In the rows, zero is written as 128.
Each path is a new rotation, seen through one point. The rows after it are directions, each followed by how far the rotation turns it, in degrees a step (0 if it stays put).
Each turn is a multiple of 5 degrees from 10 to 175, or 0.
Each row of a path follows its step; steps can be skipped.

step 0: [126 125 135 120 124 122 124 129 130 125 122 122 132 126 135 129 127 133
 108 135 126 124 116 129 126 136 130 138 119 135 132 115 124 127 130 133
 127 117 130 134 124 130 140 123 121 136 140 134 135 124 134 130 138 135
 135 127 121 120 126 127 131]
step 1: [129 139 140 129 132 130 127 136 119 133 116 125 129 121 124 122 124 126
 122 129 126 134 132 121 142 134 129 131 128 124 127 123 142 129 119 125
 133 135 124 125 132 138 121 120 120 133 132 122 126 119 128 139 133 137
 115 126 120 122 134 139 125]
step 2: [121 135 133 133 124 124 129 132 124 129 125 126 117 130 142 134 135 132
 133 131 130 123 127 131 128 117 117 124 130 120 124 123 127 135 122 122
 138 124 128 126 131 125 145 126 129 133 142 131 119 113 132 125 134 122
 128 122 132 128 129 142 132]
step 3: [125 125 123 143 132 113 129 130 128 113 121 120 125 133 128 118 125 129
 123 133 126 125 121 136 131 131 108 143 125 119 127 122 134 122 123 123
 132 129 125 129 127 139 127 126 127 130 126 128 133 135 138 128 128 133
 136 126 130 127 135 128 127]
step 4: [127 131 135 119 130 125 120 133 127 117 128 122 126 131 123 146 135 133
 128 121 137 122 133 129 135 130 128 141 131 130 125 116 129 132 126 119
 132 119 140 128 130 143 124 129 126 127 131 132 126 131 127 133 125 130
 113 117 132 131 130 129 119]
step 5: [130 130 114 132 120 138 124 128 129 118 128 125 121 130 127 134 134 122
 122 127 129 133 133 123 133 133 120 126 139 128 117 126 139 129 123 124
 135 120 136 133 125 123 135 124 116 129 135 128 122 130 125 124 147 133
 129 134 128 116 134 127 138]
step 6: [118 124 125 118 129 123 136 128 121 127 124 120 128 127 132 119 135 139
 128 134 113 125 125 117 120 141 119 133 123 127 120 113 127 119 118 132
 130 130 141 128 128 127 129 133 121 132 129 137 123 122 132 132 133 134
 123 132 125 130 122 128 124]
step 7: [128 136 134 124 124 131 129 124 120 113 129 117 135 122 129 131 120 127
 123 137 124 128 127 126 130 130 126 136 134 137 134 119 128 124 137 115
 135 122 126 123 118 129 125 117 132 139 134 118 129 111 131 130 126 132
 120 129 124 122 132 136 129]
step 8: [118 139 137 134 144 132 124 131 124 126 116 131 129 124 135 129 127 134
 124 129 126 130 117 134 127 123 123 119 132 119 130 120 134 135 119 127
 137 120 126 124 126 120 129 126 117 127 133 128 121 124 130 130 139 132
 123 117 131 119 137 118 122]
step 9: [131 129 131 123 118 117 124 134 131 126 125 131 115 134 134 127 129 129
 121 132 124 125 115 133 132 126 123 141 116 117 123 122 132 125 124 121
 136 120 126 136 133 127 130 137 127 119 136 122 128 118 134 136 129 140
 127 137 137 126 127 139 130]
step 10: [134 127 131 134 137 128 129 135 121 122 126 120 129 131 124 136 126 137
 121 144 136 124 135 123 135 130 129 143 125 128 128 121 133 127 121 134
 127 121 123 134 124 142 141 117 127 128 131 134 129 132 135 135 137 129
 127 116 123 127 131 139 129]
step 11: [120 130 125 135 121 128 120 140 131 127 126 127 127 126 128 124 134 128
 130 114 126 122 127 122 143 127 126 129 126 123 120 121 131 131 129 122
 138 134 140 130 132 140 131 126 118 140 140 130 127 120 125 122 135 127
 120 122 120 125 144 130 126]
Speeds:
[129 131 127 127 128 127 125 128 125 127 126 128 131 127 125 132 127 127
 126 130 127 128 131 131 130 126 129 128 130 130 127 130 130 126 129 129
 128 130 129 127 127 128 129 129 127 129 128 130 128 128 126 130 125 127
 126 127 126 128 131 129 127]
115
[130 129 125 126 129 127 128 129 132 126 128 130 130 128 126 128 129 128
 128 126 127 127 129 125 129 129 131 127 127 129 125 126 130 127 129 130
 128 128 126 130 129 130 130 127 126 128 129 130 127 128 128 128 129 129
 127 127 125 126 123 129 130]
70
[126 127 129 128 127 128 128 128 130 128 130 130 127 127 127 132 129 126
 128 127 128 131 127 125 124 128 127 127 125 126 132 129 131 127 131 127
 126 130 127 128 125 129 130 130 128 128 125 128 125 129 127 128 127 127
 129 128 125 129 129 129 126]
0
